In the data rows, the value 128 means zero.
Each row belongs to one hidden group. There are 2 groups. Groups can overlap: rows of different groups may look alike. Groups are numbered from 0 in the order they first appear among the rows asked about.
The rows in order, each followed by its group:
[115 115  96 131 122 128 110 118 106 109 131 113 117 106 117  98 105 131
 121 106 127 102  93  91 116 112 112 116 112 126 112 121 118 124 123 117
 111 100 107 128 107 102 117 112 103 115 111 122] 0
[ 67 141 128 148 146  96 150 108 171 132 149  89 114 146  64 168  85 145
 129  89 143 144 123 107 135 120 117 116 118  89 114 175 128 142 120 141
 110 144 170 100 165  87  92 141 127 124 121 110] 0
[253 123 175  58 155 103  68 219  96 123  95 249 113 157 250  94 251  84
  78 247  78 138 199 235 102 225 179 140 217 174 186  44 162  90 110 151
 179 112 100 146 100 255 242 123 137 144 201 211] 1
[116 119  98 124 125 134 104 120 106 121 129 110 124 102 122 105  99 127
 127 102 125 104  94  89 116 117 118 119 108 122  99 122 122 120 122 112
 100 108 112 133 109 104 111 117 106 119 117 116] 0
[ 95 123 103 142 130 110 135 113 141 114 138 104 123 128  84 118  82 137
 125  91 123 121 113 100 129 113 109 128 111  97 109 143 116 141 125 128
 111 120 134 112 144  95 110 112 117 121 106 120] 0
[ 40 178 154 153 143  89 166 101 205 148 160  90 125 173  50 218 102 152
 179  81 167 174 136 125 160 135 123 108 126  79 128 207 130 158 104 175
 103 172 217  90 203  68  91 160 139 140 127 125] 1
[ 94 133 104 157 138 121 160 108 160 131 157  81 133 139  62 171  67 155
 141  89 152 130 123 116 150 119 113 134 102  87 121 168 132 156 122 129
  99 128 163 119 172  95  77 151 114 134 121 111] 1
[103 129 113 164 129 171 151 113 134 153 137  70 127 127  92 181  44 163
 156 119 182 125  86 123 170 120 120 123  75  97 127 168 149 159 117 117
  94 120 169 141 155 103  79 182  97 155 114 111] 0
[144 107 110 117 119 154 123 123  88 115 127 128 134 101 136  88 128 117
 120 112 109 114 123 104 121 109 104 141 118 139 109 110 121 123 130 102
 105 110  93 139 101 128 109 116 107 117 100 121] 0
[255 119 181  57 154 124  80 216  92 127  98 255 119 161 255  81 255  82
  74 255  75 141 215 244 103 220 172 151 222 185 197  33 153  97 122 143
 189 117  94 155 104 255 242 121 137 149 207 221] 1
[ 77 153 130 150 138 118 157 113 180 152 173  80 142 153  54 210  75 158
 152  85 172 146 130 123 159 134 123 118 113  81 129 192 136 154 117 154
  97 147 200 109 197  77  74 176 122 132 134 116] 0
[125 123 132 105 119  96  86 137 117 109 107 152 117 133 137 111 117  95
 105 124 112 124  99 114  98 127 135 111 146 113 116 103  98 101 119 149
 113 130 109 113 106 128 161 100 131 109 115 132] 0
[ 90 130 105 168 141 112 165 107 165 123 158  77 128 150  57 166  74 160
 132  94 156 125 125 122 156 112 116 132  98  92 127 168 127 162 126 131
 108 124 158 121 173  93  85 147 108 133 116 117] 0
[ 93 133 139 151 130 135 121 106 133 148 113  89 102 133 121 143  77 136
 131 118 164 141  78  99 131 119 126 101 104  94 102 161 142 126 118 132
 105 112 161 128 127  90 116 147 109 138 111 113] 0
[155 112 103 120 118 148 103 141  67 115 133 129 137  91 150 101 148 116
 130 138 124  78 111 130 111 122 128 118 119 164 126  93 112  89 119 104
 144  93  85 152  89 125 128 113 107 124 130 119] 0
[111 123 116 169 136 172 159 108 134 147 143  68 124 123  88 177  49 162
 152 124 174 123  82 122 168 116 113 127  75 105 137 171 147 159 122 111
 103 124 165 136 154 109  81 176  94 151 109 109] 0
[110 129  91 183 138 127 175 112 159 121 170  64 142 147  60 174  66 175
 147  95 176 110 119 132 164 112 119 142  87 114 140 164 130 170 130 130
 103 117 152 141 178 100  72 160  90 143 113 118] 0
[114 118 111 121 125 133 113 120 117 123 132 110 125 102 113 106  86 127
 124  96 113 118 103  82 124 117 107 134 107 109  99 134 122 129 125 115
 100 121 123 120 119 107 100 118 118 117 108 114] 0
[122 118 117 118 124 117 108 111 107 110 120 138 103 121 132  96 110 112
 101 115 121 116 105  93 114 105 121 123 122 122 107 120 118 116 135 126
 114 112 100 123  93 126 124  96 122 105 102 127] 0
[151 108 112 121 117 160 130 116  87 107 127 134 134 107 137  81 134 115
 115 115 112 119 129 102 129 106  95 146 116 149 115 111 119 130 137 102
 110 112  88 144 100 133 104 114 108 116 103 126] 0
[ 93 132 107 157 137 122 153 113 155 131 155  76 133 139  68 164  66 155
 138  91 155 124 118 117 146 120 117 126 102  92 121 163 129 152 121 129
 103 124 158 126 167  95  81 152 109 132 119 110] 1
[ 54 144 139 134 137  96 142  99 173 140 118 110  94 140  89 157  96 126
 132 100 123 170 123  91 132 119 113 124 125  86  95 187 133 140 122 152
 111 154 178  93 146  97 102 127 150 125 116 113] 1
[199 101 112 128 106 172  96 145  71 132 118 143 156 102 194  83 194 108
 125 167 141  85 140 161 112 126 132 136 130 195 162  78 124  94 137  92
 163  85  67 178  72 147 160 109 119 135 154 128] 1
[200  98 111 145 105 185 117 136  74 129 134 135 167  90 183  75 204 126
 132 155 139  78 147 164 112 104 125 132 117 219 169  71 125 113 150  86
 179  85  62 185  78 141 144 106 121 140 157 133] 1
[ 35 189 164 149 143  93 169 103 212 158 159  91 123 174  50 233 104 149
 188  82 170 184 135 122 168 138 124 108 126  76 132 215 135 157 100 179
  98 179 232  89 209  70  87 168 145 139 132 128] 1
[255 107 146 115 101 199 117 197  38 169 112 225 208 116 255  56 255 136
 136 255 113  90 211 255 120 182 166 166 173 255 229  15 149  70 199  61
 255 134  32 211  73 255 237 126 161 142 243 160] 1
[ 50 150 137 149 142 120 173  99 190 150 132 110  96 149  68 203  86 145
 146 113 135 187 130 111 171 118 115 130 116  88 115 214 149 166 117 137
 110 153 211  87 170  94  83 158 158 122 124 115] 0
[101 123 102 148 134 108 138 112 142 114 139 111 119 127  87 116  78 138
 115  96 122 119 117  99 138 109 108 132 110 107 111 147 120 140 131 126
 112 120 132 118 137 106 103 117 118 118 108 120] 0
[148 126 144  90 120  88  84 162 112 110  97 176 105 134 166 109 140  94
  94 163 103 117 130 135 106 151 157 118 162 132 126  89 121  85 115 150
 114 134  95 121  93 166 169 112 137 110 133 146] 0
[ 95 130 135 105 123  90  98 126 130 122 102 134 108 125 131 119  99  96
 109 111 115 137 102  92 100 126 135 107 147  91  92 130 111 100 113 153
 107 145 131 103 115 114 147 104 143 115 108 113] 0
[ 82 152 154 112 136  57 107 153 155 120  89 159  94 154 150 120 124 102
  92 143 118 160 137  89 105 144 166 107 180 102  92 132 133  96 117 179
 119 182 139 101  97 139 168 108 171 116 116 143] 0
[126 126 137  85 113 107  84 148 101 119 103 146 129 115 156 117 118  94
 114 139 102 114 109 122 104 139 147 108 153 106 103 101 117  88 106 135
 103 130 106 102 101 136 156 120 131 108 117 122] 0
[ 66 138 133 151 141 123 175  96 188 147 117 109  91 145  74 192  84 141
 136 119 129 182 128 105 172 114 117 143 112  86 109 210 150 170 127 137
 112 153 201 102 167 103  82 155 153 123 112 115] 0
[102 127 118 109 123 111  90 125 114 125 112 117 119 109 131 117  86 113
 122 109 124 118  92  94 102 126 134 102 128  94  95 123 117 102 114 134
 100 118 122 112 114 105 138 107 119 107 115 115] 0
[166 105 104 138 115 166 117 126  82 108 140 120 150  93 153  85 159 134
 131 121 136  80 126 124 118 105 119 134 104 184 140  87 117 120 139  97
 142  85  73 170  84 124 119 112 107 129 129 130] 0
[ 35 181 154 158 144  98 181  91 210 147 144  94 108 166  48 219 104 143
 180 100 146 187 130 124 172 132 121 125 112  70 135 214 130 169 108 168
 118 164 221  83 193  69  86 152 150 144 110 127] 0
[102 126 119 159 131 152 135 101 130 143 122  77 108 133 110 153  64 152
 137 124 177 125  73 112 145 120 124 103  88  92 123 161 143 143 124 125
 105 105 153 133 139  96  98 157  94 148 109 119] 0
[238 116 182  54 148 104  64 216 106 127  99 238 112 157 247  98 230  82
  83 240  78 135 191 223  99 223 177 136 216 157 175  55 162  95 104 153
 170 114 106 133 106 245 239 127 145 144 186 204] 1
[ 91 132 141 130 137  84 105 125 139 126 109 121  91 131 120 119 102 108
  99 110 132 140 104  76 103 119 142 104 142 100  94 142 118  97 120 161
 118 144 136 109 107 108 142  97 136 119 108 117] 0
[255 116 180  49 147 120  72 223  89 129  95 255 127 156 255  87 255  84
  80 255  78 135 211 250 103 227 181 146 224 174 187  39 165  96 113 141
 187 115  93 151 108 255 246 126 136 148 208 215] 1
[102 128 150 113 124  75 107 132 142 114  90 155  94 148 143 110 110  91
  84 126 114 147 120  90 102 126 142 116 153  99 100 128 107 108 125 167
 122 154 120 106 101 127 159  97 157 115 100 135] 0
[255  85 129 101  85 255 169 154  77 152 123 184 234  89 255  34 255 162
 160 189  96 131 224 211 116 101 109 181 144 255 200  18 145 171 212  36
 223 107  14 213 102 230 204 126 160 139 174 141] 1
[255 105 145 131  79 241 154 174  37 155 142 200 239  79 255  50 255 171
 159 227 113  67 217 255 119 141 157 159 146 255 224  10 151 110 225  47
 255 133  25 229  92 240 202 126 167 139 239 134] 1
[248  85 132 130  96 245 159 143  84 149 141 144 221  74 226  52 253 162
 158 161 128 103 194 184 117 106 112 169 119 255 189  44 128 166 194  41
 214  95  32 202  85 175 173 134 146 149 158 135] 1
[ 38 174 152 159 149  89 172  94 204 139 155  89 112 169  44 213 101 149
 174  91 155 169 129 122 159 130 121 113 118  81 131 202 128 160 110 168
 112 166 210  86 196  68  90 150 140 140 119 125] 1
[136 114 101 139 125 146 133 117 115 118 144 100 135 102  96 112  92 139
 137 103 118 107 107 100 143 113 101 151  95 125 116 131 123 150 139  98
 100 120 122 136 132 114  92 128 106 131 106 115] 0
[145 111 108 113 118 138  90 134  89 119 110 139 120 111 165  97 137 105
 112 142 129 102 116 117 113 116 135 123 132 141 120  95 120  89 125 116
 111  96  84 137  86 133 140 110 103 106 122 119] 0
[133 113  97 138 129 145 120 116 104 119 149 100 134 103 102 104 101 141
 137 103 128  91  95  97 129 116 113 138  95 141 118 122 118 131 126 102
 110 110 111 140 117 111  94 127  92 132 110 115] 0
[ 83 184 179  95 143  83  91 121 175 139  93 164 126 147 136 132 126  76
 138  95  93 189  90  85  95 152 116 116 169  82  95 147 108 129 101 185
 123 166 169  94 130 118 171  99 173 132  85 117] 1
[130 122 135  84 117 109  86 148 102 121 104 149 123 118 156 114 123  93
 114 138 104 116 112 122 106 136 144 110 149 107 105  99 114  90 109 136
 103 127 100 104 101 139 152 119 130 108 119 119] 0
[153 107 102 121 115 152 108 124  76 112 126 132 134 100 153  91 147 119
 121 130 133  94 122 119 114 108 118 125 119 162 127  91 121 107 132 102
 125  93  76 153  82 128 126 104 106 117 122 123] 0
[ 73 127 116 170 141 135 193  90 189 142 135  93 100 145  63 208  72 157
 136 122 142 172 128 124 185 110 118 136 101  86 129 210 149 185 123 130
 112 152 203 110 186 104  71 174 142 134 116 114] 0
[157 126 147 101 122  93  91 147 111  98  97 184  96 146 165  98 150  94
  82 162 105 128 138 135 105 142 147 128 160 141 135  84 109  96 126 150
 125 124  91 130  94 175 173 103 137 111 134 159] 0
[255 104 137  99  79 255 191 164  49 127 144 207 244  80 255  38 255 163
 164 190  73 107 228 241 116 102 132 203 144 255 195   0 149 149 236  29
 253 134  15 216 103 254 182 114 165 142 202 137] 1
[ 28 175 150 166 144  89 185  88 214 145 147  91 107 175  46 218 106 151
 175  95 157 180 139 126 169 123 126 121 111  77 130 214 135 170 114 166
 111 167 215  89 196  74  85 154 147 143 118 127] 1
[ 95 142 152 109 131  75 102 134 146 113  93 147  97 146 137 120 113  88
  95 126 112 148 110  90  95 133 142 112 160  96 100 128 109 100 115 170
 124 161 128  98 104 121 163 100 155 123 101 129] 0
[109 119 104 141 132 118 135 105 135 113 135 112 117 120  94 109  82 134
 118  98 119 121 113  95 137 109 105 136 106 112 108 140 122 142 130 123
 112 120 127 121 129 110  99 116 119 119 106 123] 0
[ 79 128 119 133 139  88 126 115 149 114 131 118 102 131  89 112  88 126
 106  93 123 131 116  85 120 111 124 114 130 102  99 149 119 122 129 143
 118 142 135 101 131  95 115 106 131 118 109 118] 0
[ 98 130 101 160 137 121 163 100 159 126 150  78 127 139  68 163  66 153
 133  96 146 130 123 115 156 112 115 138  94  91 122 169 129 163 127 125
 106 130 159 119 165 101  76 146 113 134 113 115] 1
[ 71 141 122 166 140 114 175  94 182 130 159  84 129 153  43 194  80 153
 146  97 151 144 123 130 159 127 113 129  99  77 140 185 122 169 114 148
 114 131 187  90 190  79  81 147 120 133 110 119] 1
[160 110 104 132 119 164 117 141  58 114 151 114 151  77 137 104 150 130
 143 125 136  66 113 130 108 120 128 130 105 179 128  92 112 105 132 104
 157  92  86 165 102 113 113 117 108 138 133 117] 0
[ 81 128 106 172 141 115 173 100 168 123 155  73 121 147  57 171  74 163
 131 100 152 132 126 123 156 111 116 129  97  90 130 176 132 166 124 131
 111 126 166 114 169  95  74 151 114 129 117 117] 0
[128 123 132  88 124 102  88 142 102 114 111 151 115 119 147 114 114  95
 106 141 104 110 108 117 107 130 145 112 146 114 107 100 107  86 116 135
 108 129  96 107  95 139 146 114 130 105 114 118] 0
[ 86 131 132 104 122  89  95 127 125 118 106 135 110 124 125 121  97 101
 110 116 111 135 104  97  98 126 136 100 153  98  93 129 110  99 107 152
 111 150 130  97 120 112 146 111 144 111 112 114] 0
[ 44 169 163 117 140  81 126 107 174 146 113 123 104 144 102 153 108 113
 138  92 126 182 128  77 118 122 136 120 146  86  81 186 138 119 118 165
 106 180 188  94 142 109 113 123 163 124 129 115] 1
[124 120  96 141 127 140 120 127 106 114 149  95 141 107  98 108 104 141
 143  99 138  87  84 105 123 119 123 128  93 136 121 119 113 130 119 118
 114 100 111 139 128 100 105 127  88 130 111 117] 0
